Each row has a name. Each question is about the rows just above it.

q175: 9.134,1.970,-4.122,0.481,6.083,4.286,-2.049
q834: -4.121,6.175,-4.112,-4.121,6.175,6.175,-4.373
q238: -6.338,-1.498,-4.659,0.064,-3.539,-2.730,2.418
q20: 8.135,-3.855,6.671,3.719,3.240,4.380,3.130
q930: 7.021,3.928,6.754,-0.288,5.853,2.545,-4.506
q303: 7.021,5.853,5.853,7.021,5.853,2.545,-1.716
q683: 7.640,3.076,5.106,0.395,3.075,4.174,-4.308
q547: -1.454,6.337,3.599,-2.524,3.677,0.940,-5.105
q999: -8.257,2.251,-5.504,-1.421,-4.455,-4.317,1.509
q504: 0.816,5.852,5.101,-4.973,6.357,-0.064,-4.690
q253: -7.078,-1.318,-6.002,-0.887,-5.596,-3.002,2.625
q429: -2.708,-6.908,-5.341,1.398,-5.655,-0.823,3.772
q683 without one entry, shuffled: 5.106,0.395,4.174,3.075,7.640,-4.308. Gone:  3.076
Does one of the named rows hold 7.021,3.928,6.754,-0.288,5.853 side by side, in this order?  yes
Times 5.853 occurs in q303:  3
Count of -4.121 in q834:  2

q444: -2.649,-0.707,-1.576,-0.003,-0.487,-0.303,-0.720,-2.420,-2.750,1.570,-3.491,-2.503,1.410,-4.284
q907: 8.670,0.514,8.669,3.837,6.490,3.383,6.535,2.062,0.786,-3.694,-0.505,3.488,-1.251,3.311
q152: -5.205,-1.571,-5.373,-6.802,-1.941,1.885,-6.860,4.047,1.719,-2.418,3.032,0.535,0.761,0.562
q674: 8.226,3.750,4.554,6.957,-1.599,-3.138,4.406,-1.181,4.094,1.413,2.268,1.351,-7.424,8.140
q245: 2.407,-0.151,8.682,2.732,7.189,2.741,6.196,2.737,0.497,-4.695,2.731,3.817,-0.592,2.833
q672: -3.849,-1.361,-3.513,-6.052,-0.277,2.563,-5.014,4.682,1.930,-2.445,3.652,1.720,1.806,1.027
q729: -3.849,-1.361,-3.513,-6.052,-0.277,2.563,-5.014,-3.489,-5.002,1.773,-5.578,-3.554,4.201,-7.984
q154: -2.649,-0.707,-1.576,-0.003,-0.487,-0.303,-0.720,-2.420,-2.750,1.098,-3.491,-2.503,1.410,-4.284
q941: 4.073,2.966,2.613,4.658,0.492,-0.111,3.172,-0.209,2.038,3.133,1.036,0.932,-0.689,2.947
q754: 2.407,-0.151,8.682,2.732,7.189,4.105,6.196,2.737,0.497,-4.695,-0.479,3.817,-0.592,2.833
q263: 4.224,0.572,2.749,3.337,-1.001,-3.064,2.879,-2.401,0.286,-0.664,-0.509,-0.206,-4.787,2.689
q444 without one entry, shuffled: 1.410,-1.576,-2.750,-4.284,-0.720,-0.303,-0.707,-2.649,-0.487,-2.420,1.570,-0.003,-2.503. Gone:  -3.491
Which entry of q729 is missing from -3.849,-3.489,-3.554,-5.014,-3.513,2.563,-6.052,4.201,-1.361,-5.578,-0.277,-7.984,-5.002?  1.773
How many times does q941 hold 2.038?  1
Which entry of q907 is missing from 0.786,3.383,3.837,-0.505,-1.251,6.490,6.535,8.670,3.311,3.488,0.514,-3.694,2.062?  8.669
Does one of the named rows hold 0.572,2.749,3.337,-1.001 side by side, in this order?  yes
Is -3.491,-2.503 printed in one of the named rows, side by side and in this order?  yes
Shuffled q245 with one entry gone: 7.189,2.741,2.737,-4.695,2.731,2.833,6.196,-0.592,0.497,3.817,-0.151,8.682,2.407, missing  2.732

